Rotation paths and how fast each direction turns (degrees a step)
Each turn is a multiple of 5 degrees from 10 to 175, or 0.
Each row of a path follows its step; steps can be skipped.
path 1
step 0: [ 37  16  -7 -32 -52 -16   1 -26   5 -11  19  34  -8 -31  26  -6  12  49
  -8  38  -8  -4   4  39 -17  36  54  23  26 -18  16  16   5 -30 -51  -1
  50  -3  10  -1  28   0  22  -8  14   0  -9]
step 2: [ -1  -1 -26   6 -44  -9  -9  10 -20  27  11   9 -18  -8  31  35  18  19
 -12  19  23  14 -17  59   2 -56 -34   7 -17  10   5  21  28 -38 -18  20
  -5  -7  -8   6 -20  43  15 -44   8  65 -22]
step 5: [ -2  43 -30  -7  -6   4   6 -38 -12 -48  16 -27  13   0 -17 -13  -9  30
 -11  42   0   7 -21  64  33   9 -20  12  15  26  31  52   4 -39   3  37
   1  20 -18  -7   0  19 -31  -8   3 -31 -50]
step 6: [ 17  39 -37 -31 -45 -18 -68 -19  19  11  39   9   0 -17  -7  17  40  53
 -18  44  -5 -23  18  -7  27   6  11  25  -1 -18  -1 -16  -6   0 -44  10
  11   5  31  -5  -8  45  23  -2 -29  13  12]
step 7: [ 37  20  -2  -3 -30 -51 -17  11   6  46 -27  -8 -12  21  29 -44   9 -11
   9  27 -13  -7 -17  63   7   4  31   8   0 -21  53  -1  44  -4  -6  19
  51 -24 -27 -18  -6  -5  19  -4  33   5 -27]
step 17: [-27  56 -34 -25  10 -36 -51 -23   0  27  14   8 -11  12 -10  -7   2  18
   4  81   0  -8   7  56  10  46   4  23  26  17 -19 -20 -16 -15 -18  -8
   6  22   7 -36  32   5   8   0   6  -2 -17]
step 18: [ 13   0 -26 -12 -58 -52   2  16  36   8 -34  -3 -68  -1  10  19  38  36
 -33  37 -20   1 -12  -2  17  12  16  18 -14 -14  18  -5  31 -19   6  30
  26 -13  10   6 -56  -1  10 -24  13  27  -9]
step 20: [  4  -7 -11 -23 -13   5 -60 -14  31  -7 -23  41  15 -52  57 -12  36  28
  17  21   5  -3 -19  34  -5  -2  22  42  13  33 -16  13 -27  14  23  -2
   2   8  -5   4 -20  52  -8 -18 -22  49 -13]
Speeds:
[ 11   2 -12   9   6   7  12  -4   0   4   6  -3   5  10   0 -10   7 -12
  -4   4  -6  -6  -9  -3   6  11  -5  -1  -4  -6   3  -8   4 -14  16  -8
   8   3  -2  -1  12  10 -13  -6  -5 -14   3]
160
[ 13  -6  19 -13  -5   4  -2  -7   1  -5  -1  -7  16   6  -6   4 -10   4
  -2  -5   2  -7   5   0  12   5   3   3 -14   3 -10 -13  11   0 -11  -7
   3  -1  -2   3   4   7  -1 -14  -2   8  -4]
110
[  4  -8 -16  -7   0   1   7  -3 -13  -5   6 -15  -7  -4  -8   9   2   8
  -6  -9  -1   8   2  -9   8 -11 -15   4  -5  -2  13   7   8  -8  -4   1
  -8   6  14   3  -6  -2   7  -9 -10  -2   1]
110
[ -7   8 -13  10 -11   6   0  -6  -8   0   0  11  12   0   4 -11  -7   7
  -8  -9   7  17  -6   7   7   3  -1   2  -3  15   0 -13   2  -4  -2  -3
  -9 -15   1  -3  -3 -14  -4   0  -1   3   6]
125
[  3 -16  -8  -2  -1  -8   2   0  16   0  13   3   0  -3   9   5   8  12
  -1  -4   0   2  -3  -5  -6  -3   1  -6 -11 -15  -2  -4   6  -9   4   6
  -1 -13 -12   6  -3   1 -12   8   0  21   5]
155
[  2  -8 -11  -9  12  -8  -6  -9   0  -4  -4 -14   3  10  -4  -7  -9  -9
  12  -2  -2   2   7   8   4   9  -6   9  -2   1  12   2   0   8   1  -6
  -6  -6 -17  -9  -8  -7  -6  13   7  -2 -12]
175
[ 13   9 -12  -8  15   1  -4  12 -11  -2  -8   4   1   5   2   1   3  -1
  -2  16  -2   9   3  -6  -9   2   4  -9 -11   3  -2 -11   2  -1  -3  -1
  10  -1  -5  -4   0  -5  16   5 -18  11  -3]
100
